128 stands for zero in the data rows.
Here are some points:
[145 178 142 122 174 104 116 116 118 75 109 101]
[132 141 138 124 102 94 104 130 107 221 149 73]
[154 140 156 94 119 119 88 133 144 127 127 144]
[178 116 187 136 80 141 64 60 188 73 107 188]
[146 137 195 124 105 100 121 103 153 32 123 177]
[137 164 99 133 166 187 127 205 87 132 108 80]
[70 96 78 152 118 163 157 149 119 170 160 124]
[60 118 111 143 131 140 151 153 99 168 165 86]
[170 142 92 130 166 165 128 130 89 193 131 59]
[167 143 159 168 83 98 83 101 183 67 102 130]
[141 115 130 108 111 141 143 139 119 92 118 165]
[81 114 98 141 150 193 135 160 120 162 169 83]
[145 121 181 110 101 127 138 117 114 95 107 119]
[140 150 57 152 71 108 84 120 185 110 209 122]
[73 114 101 137 157 140 150 138 101 166 161 100]
[137 124 174 108 121 107 107 79 91 141 83 176]
[160 127 198 142 85 130 63 71 173 63 109 158]
[89 130 88 138 159 158 155 140 91 165 113 67]
[155 97 179 103 131 98 131 158 118 153 102 122]
[169 101 158 141 105 64 111 85 185 66 130 151]
[102 157 146 130 176 92 173 182 112 147 96 83]
[169 134 166 121 117 84 100 110 102 101 95 158]
[135 118 98 120 163 176 154 132 115 172 113 74]
[56 110 81 111 185 152 172 165 91 191 129 112]
[107 156 176 116 142 89 99 96 115 146 117 200]
[77 115 15 215 150 164 157 179 103 193 115 83]
[157 151 182 109 97 82 119 79 174 47 118 187]
[157 159 117 87 130 134 117 188 83 178 124 74]
[79 125 67 137 135 179 210 189 88 174 125 112]
[161 141 171 134 82 110 113 93 199 31 109 152]
[153 120 151 93 108 106 107 106 170 74 87 192]
[141 70 199 122 168 119 154 80 113 163 95 131]
[170 128 177 145 86 88 112 53 192 84 103 177]
[140 138 142 119 102 145 119 113 180 68 113 132]
[177 142 107 184 30 112 59 104 214 75 178 128]
[181 109 162 104 111 118 121 133 127 108 105 152]
[44 80 92 125 183 184 157 175 92 201 184 47]
[177 102 181 101 86 120 109 120 116 104 105 184]
[121 151 172 88 90 111 91 130 109 179 101 195]
[116 136 88 124 182 150 164 197 100 188 113 79]
[80 119 63 141 146 161 190 170 92 212 176 68]
[157 110 162 128 119 92 123 115 92 88 111 160]
[193 109 203 100 107 140 95 94 182 34 109 146]
[101 154 133 98 174 124 124 114 115 110 101 127]
[52 131 47 158 148 175 160 172 106 211 163 87]
[108 126 157 93 182 104 152 171 89 99 144 175]
[33 130 47 153 166 185 152 172 78 213 170 59]
[131 119 173 122 106 121 117 153 89 108 111 124]
[112 93 121 96 173 112 191 170 94 197 116 131]
[57 103 91 129 176 162 165 177 89 202 189 60]
[255 196 255 231 82 109 0 163 150 85 67 120]
[147 144 136 112 105 129 81 129 108 107 91 153]
[167 138 160 164 56 89 110 86 162 74 114 159]
[150 119 185 99 86 121 121 118 132 76 111 191]
[176 138 183 158 86 84 108 56 198 56 120 176]
[144 162 166 114 137 88 108 103 103 108 128 161]
[114 114 129 120 127 128 148 124 110 103 133 136]
[151 120 170 143 89 149 110 85 161 76 115 162]
[102 141 87 75 118 162 218 194 83 180 134 90]
[173 112 143 127 126 111 141 99 138 73 110 168]
[153 168 108 126 166 90 109 123 122 119 117 127]
[160 121 158 129 82 159 104 64 170 57 122 150]
[179 140 181 125 90 68 80 83 197 37 165 156]
[163 122 140 130 93 95 98 81 181 73 106 197]
[189 112 194 93 73 132 105 120 118 95 107 182]
[171 140 78 80 199 104 163 164 106 93 139 112]
[108 75 114 129 176 192 119 160 117 173 102 175]
[187 119 185 108 72 123 107 116 134 82 110 182]
[175 156 176 117 87 78 119 83 187 86 89 199]
[67 114 35 99 191 166 177 175 89 168 181 95]
[104 115 38 163 134 167 87 196 141 207 242 11]
[147 132 134 160 109 97 108 118 168 84 113 167]
[116 104 97 106 178 220 90 164 129 172 96 106]
[101 154 191 129 96 162 104 166 138 122 96 105]
[93 125 74 85 149 159 196 154 94 181 124 82]
[57 155 91 91 178 154 143 173 90 185 143 106]
[187 113 173 104 60 140 143 43 207 78 105 136]
[150 98 196 128 128 129 98 119 116 92 104 157]
[37 116 80 160 156 165 191 147 63 206 179 97]
[163 143 141 178 104 63 113 50 176 79 134 146]
[103 128 119 110 162 108 166 180 111 196 101 67]
[69 125 83 141 159 175 155 177 83 213 188 60]
[65 89 93 107 173 162 141 160 71 157 106 210]
[72 154 103 198 165 161 130 147 92 188 121 36]
[97 127 48 103 173 113 165 183 108 170 106 132]
[181 114 184 136 104 140 99 59 171 80 113 175]
[136 151 147 130 93 147 121 124 185 71 117 138]
[192 115 153 121 137 124 105 116 127 83 107 187]
[80 105 144 126 154 150 157 146 94 152 118 112]
[136 123 179 87 98 96 102 111 132 122 108 169]
[213 134 176 100 93 97 117 95 183 78 111 133]
[148 119 144 125 111 107 130 111 161 101 130 136]
[168 139 145 168 58 108 122 66 181 38 115 161]
[197 126 141 93 92 97 154 107 153 82 102 162]
[59 113 67 116 168 168 186 186 80 162 182 70]
[102 135 124 111 158 110 107 171 99 190 114 109]
[98 99 85 140 148 143 186 146 90 195 179 92]
[157 113 188 127 109 134 99 100 156 72 94 168]
[125 117 148 157 118 94 126 102 167 110 131 154]
[20 115 77 162 155 164 175 161 90 204 188 68]
[157 135 172 150 90 87 68 61 170 60 142 143]
[163 127 157 114 111 129 96 115 111 101 97 160]
[177 123 180 92 79 114 143 118 132 49 104 176]
[198 124 150 157 95 83 118 66 209 64 84 176]
[38 103 63 131 177 182 186 158 102 193 164 98]
[44 131 83 151 149 168 178 173 82 173 185 33]
[90 119 97 131 170 181 181 183 93 183 126 42]
[148 129 159 119 114 71 104 101 176 72 148 146]
[161 146 168 126 73 130 104 101 210 22 112 152]
12 more points follow, each with its number after it:
[83 113 73 102 175 181 163 164 100 182 151 111] 0
[78 125 81 136 151 167 144 143 104 184 152 72] 1
[80 117 48 179 152 220 176 148 108 191 169 38] 2
[174 116 151 129 98 132 97 146 120 99 103 151] 3
[130 151 106 133 173 99 165 182 101 183 123 82] 4
[158 114 182 103 123 87 109 116 132 136 99 153] 5
[99 150 116 115 155 114 123 149 100 171 112 119] 6
[112 123 85 125 158 152 188 170 102 195 146 82] 7
[108 107 69 144 158 155 167 193 102 177 166 74] 8
[150 117 165 200 94 142 98 61 163 53 97 168] 9
[124 137 174 93 125 121 124 116 101 134 124 144] 10
[150 135 139 155 80 110 135 122 163 92 137 124] 11
Which of these numbered points is nearest to each point below, ignoring the direction in which the first points spread most? Its number follows each.
[178 167 191 120 146 76 131 99 136 82 106 126] > 4
[134 102 93 155 157 143 154 141 103 155 167 88] > 8
[182 136 151 141 90 119 96 113 178 32 99 163] > 8
[169 141 170 155 50 88 116 93 183 66 118 150] > 11
[74 109 69 93 174 173 167 162 101 185 164 130] > 0
[81 121 62 162 151 209 179 157 104 196 154 59] > 2
[172 129 194 107 123 86 95 110 127 125 97 152] > 5
[167 130 157 125 107 115 101 101 169 66 104 196] > 0
[124 95 73 165 184 161 180 159 71 184 187 52] > 8
[5 4 123 228 203 255 173 244 140 192 75 85] > 9
[143 114 194 99 98 99 128 59 122 104 113 180] > 10
[20 41 121 207 197 255 175 226 122 189 86 93] > 9
[197 158 98 212 5 153 74 70 212 54 214 87] > 2
[152 119 168 175 97 127 100 75 156 63 95 173] > 9
[90 170 81 125 180 90 126 147 99 156 87 170] > 6
[135 150 202 107 75 167 124 64 92 119 109 140] > 10
[130 112 178 125 121 133 93 165 119 95 99 148] > 3
[164 120 158 110 161 93 144 162 131 145 85 58] > 4
[13 101 48 189 162 173 179 195 99 205 159 94] > 9
[134 116 73 154 182 163 166 158 78 173 167 55] > 8
[229 203 128 66 199 0 255 110 170 103 147 168] > 4
[90 96 172 140 131 144 106 187 110 119 110 121] > 3
[166 125 175 152 76 162 146 66 108 57 82 162] > 9
[54 156 200 85 158 113 123 132 89 98 133 181] > 10
[134 127 188 97 130 113 126 107 104 131 114 144] > 10
[47 127 59 145 163 174 164 159 88 217 169 38] > 1
[108 134 94 109 152 111 191 126 102 176 121 97] > 7
[30 100 76 116 187 182 193 163 111 190 163 116] > 0
[88 126 56 107 160 111 225 126 106 202 118 83] > 7
[174 133 186 140 59 62 147 84 213 42 134 146] > 11
[156 132 154 112 157 105 199 89 120 101 121 143] > 7
[150 94 137 114 104 106 124 181 137 92 92 187] > 3
[159 158 120 112 79 138 78 119 102 97 85 164] > 3
[80 133 109 142 145 162 147 131 91 177 154 82] > 1
[78 130 175 122 147 130 154 165 98 148 129 109] > 10
[137 110 192 125 118 124 85 156 124 93 97 147] > 3
[104 132 107 114 161 127 160 180 108 190 97 69] > 4
[139 183 169 111 160 111 92 122 129 121 89 160] > 6
[170 112 195 107 93 84 116 111 136 117 96 157] > 5
[21 110 49 193 173 156 177 184 153 181 114 90] > 9
[162 136 112 108 122 111 119 179 121 116 83 118] > 3
[84 114 106 156 132 140 151 143 128 138 194 83] > 11
[255 206 206 61 161 96 119 219 149 58 151 234] > 4
[178 98 2 194 54 164 95 135 172 166 248 33] > 2
[168 116 208 142 130 82 102 87 144 122 91 149] > 5
[174 123 138 190 52 87 144 92 181 48 127 196] > 11
[81 105 84 164 175 151 159 170 100 155 177 60] > 8
[255 108 221 50 85 118 79 99 228 0 146 98] > 8
[149 121 177 100 132 95 111 111 131 128 107 166] > 5
[160 115 135 112 157 110 115 158 126 164 108 145] > 5
[203 116 169 188 116 65 110 59 155 53 110 156] > 8
[172 105 33 174 69 141 105 123 164 132 214 72] > 2
[160 133 159 163 111 96 102 115 148 19 132 179] > 8
[131 119 120 116 127 151 121 131 111 106 142 168] > 0
[88 106 102 175 166 152 146 154 132 130 126 85] > 9
[163 87 31 198 98 182 96 169 160 179 255 62] > 2
[157 121 164 114 115 144 114 92 126 68 105 175] > 0
[255 232 191 121 219 34 106 61 99 140 40 195] > 4
[189 132 131 142 90 111 110 132 102 102 153 122] > 8
[85 0 117 193 145 199 30 232 240 99 104 147] > 9
[146 137 179 97 103 99 123 99 131 84 111 182] > 10
[202 137 181 107 115 93 93 96 180 93 115 147] > 7
[185 108 169 97 117 129 92 66 204 74 109 175] > 0
[153 197 138 114 162 109 82 105 125 111 97 137] > 6
[166 126 155 113 95 120 89 95 184 66 96 184] > 0
[173 96 163 147 97 97 103 81 195 44 119 159] > 8
[73 137 83 128 158 167 136 142 90 186 164 158] > 0
[34 126 38 174 150 157 170 185 85 190 179 98] > 11
[153 119 181 107 120 98 117 101 114 79 112 167] > 10
[104 133 21 190 73 185 84 171 132 161 255 52] > 2
[176 132 136 92 97 137 106 125 112 58 99 167] > 3
[149 111 161 141 113 139 93 136 121 124 149 130] > 3
[92 105 2 203 120 194 105 205 131 176 254 38] > 2
[50 103 66 167 144 157 163 193 118 196 195 87] > 11
[152 92 122 142 170 112 150 182 99 78 88 144] > 3
[166 122 199 121 115 73 125 90 146 101 86 146] > 5
[146 154 167 88 107 106 118 66 128 138 127 171] > 10
[191 42 193 183 0 0 43 0 56 208 102 120] > 5
[23 120 82 179 166 161 162 184 99 189 156 99] > 9
[35 126 51 174 162 190 217 163 101 186 188 71] > 11
[161 134 191 149 85 119 79 87 164 59 107 170] > 1
[134 142 160 118 162 94 119 185 76 102 115 106] > 4
[133 72 123 136 107 129 95 89 95 215 128 173] > 5
[79 142 90 111 122 130 209 174 81 202 140 101] > 7
[164 127 186 115 82 146 98 65 169 65 116 149] > 1
[64 157 96 124 147 78 145 118 106 147 95 166] > 6
[167 110 149 200 95 82 92 63 144 97 108 141] > 9
[184 166 132 120 114 98 92 95 109 134 110 154] > 6
[124 94 44 187 112 179 119 174 141 187 237 64] > 2
[177 146 198 127 111 94 129 77 195 66 113 158] > 7
[181 144 159 99 91 116 107 139 139 80 111 126] > 3
[178 134 160 101 127 106 119 90 183 49 98 174] > 0
[172 105 168 104 110 93 86 113 126 110 111 200] > 5
[186 115 173 105 130 109 142 137 168 96 90 180] > 7
[147 171 173 128 100 90 87 91 136 117 99 173] > 6
[82 128 85 129 139 157 156 146 108 178 155 73] > 1
[83 255 37 110 138 40 197 195 255 112 240 128] > 11
[134 119 57 194 94 154 99 141 156 149 255 84] > 2
[177 151 115 183 87 120 48 87 133 70 110 183] > 9
[58 140 113 111 159 115 127 178 94 181 129 115] > 6
[156 120 206 127 82 102 105 148 92 79 111 141] > 3
[158 118 176 124 112 134 100 91 161 76 93 174] > 0
[122 121 138 113 159 106 147 188 82 177 133 111] > 5
[127 100 165 128 139 138 118 137 109 115 113 137] > 3
[148 181 152 114 122 94 90 96 116 143 106 167] > 6
[155 121 126 92 111 127 144 117 131 82 117 157] > 0
[92 117 183 120 156 105 112 134 99 113 123 113] > 10
[85 165 155 117 147 156 146 145 81 189 152 46] > 10
[59 126 74 150 165 183 150 164 101 193 186 60] > 1
[109 167 98 111 145 140 115 151 82 167 129 120] > 6
[62 125 101 113 178 169 161 152 87 147 147 125] > 0
[141 112 156 113 177 100 120 195 81 165 128 114] > 5
[172 123 178 142 105 134 89 66 165 98 112 158] > 1
[102 145 120 136 133 136 106 128 128 165 127 93] > 1
[121 26 145 79 197 36 32 89 116 118 28 88] > 5
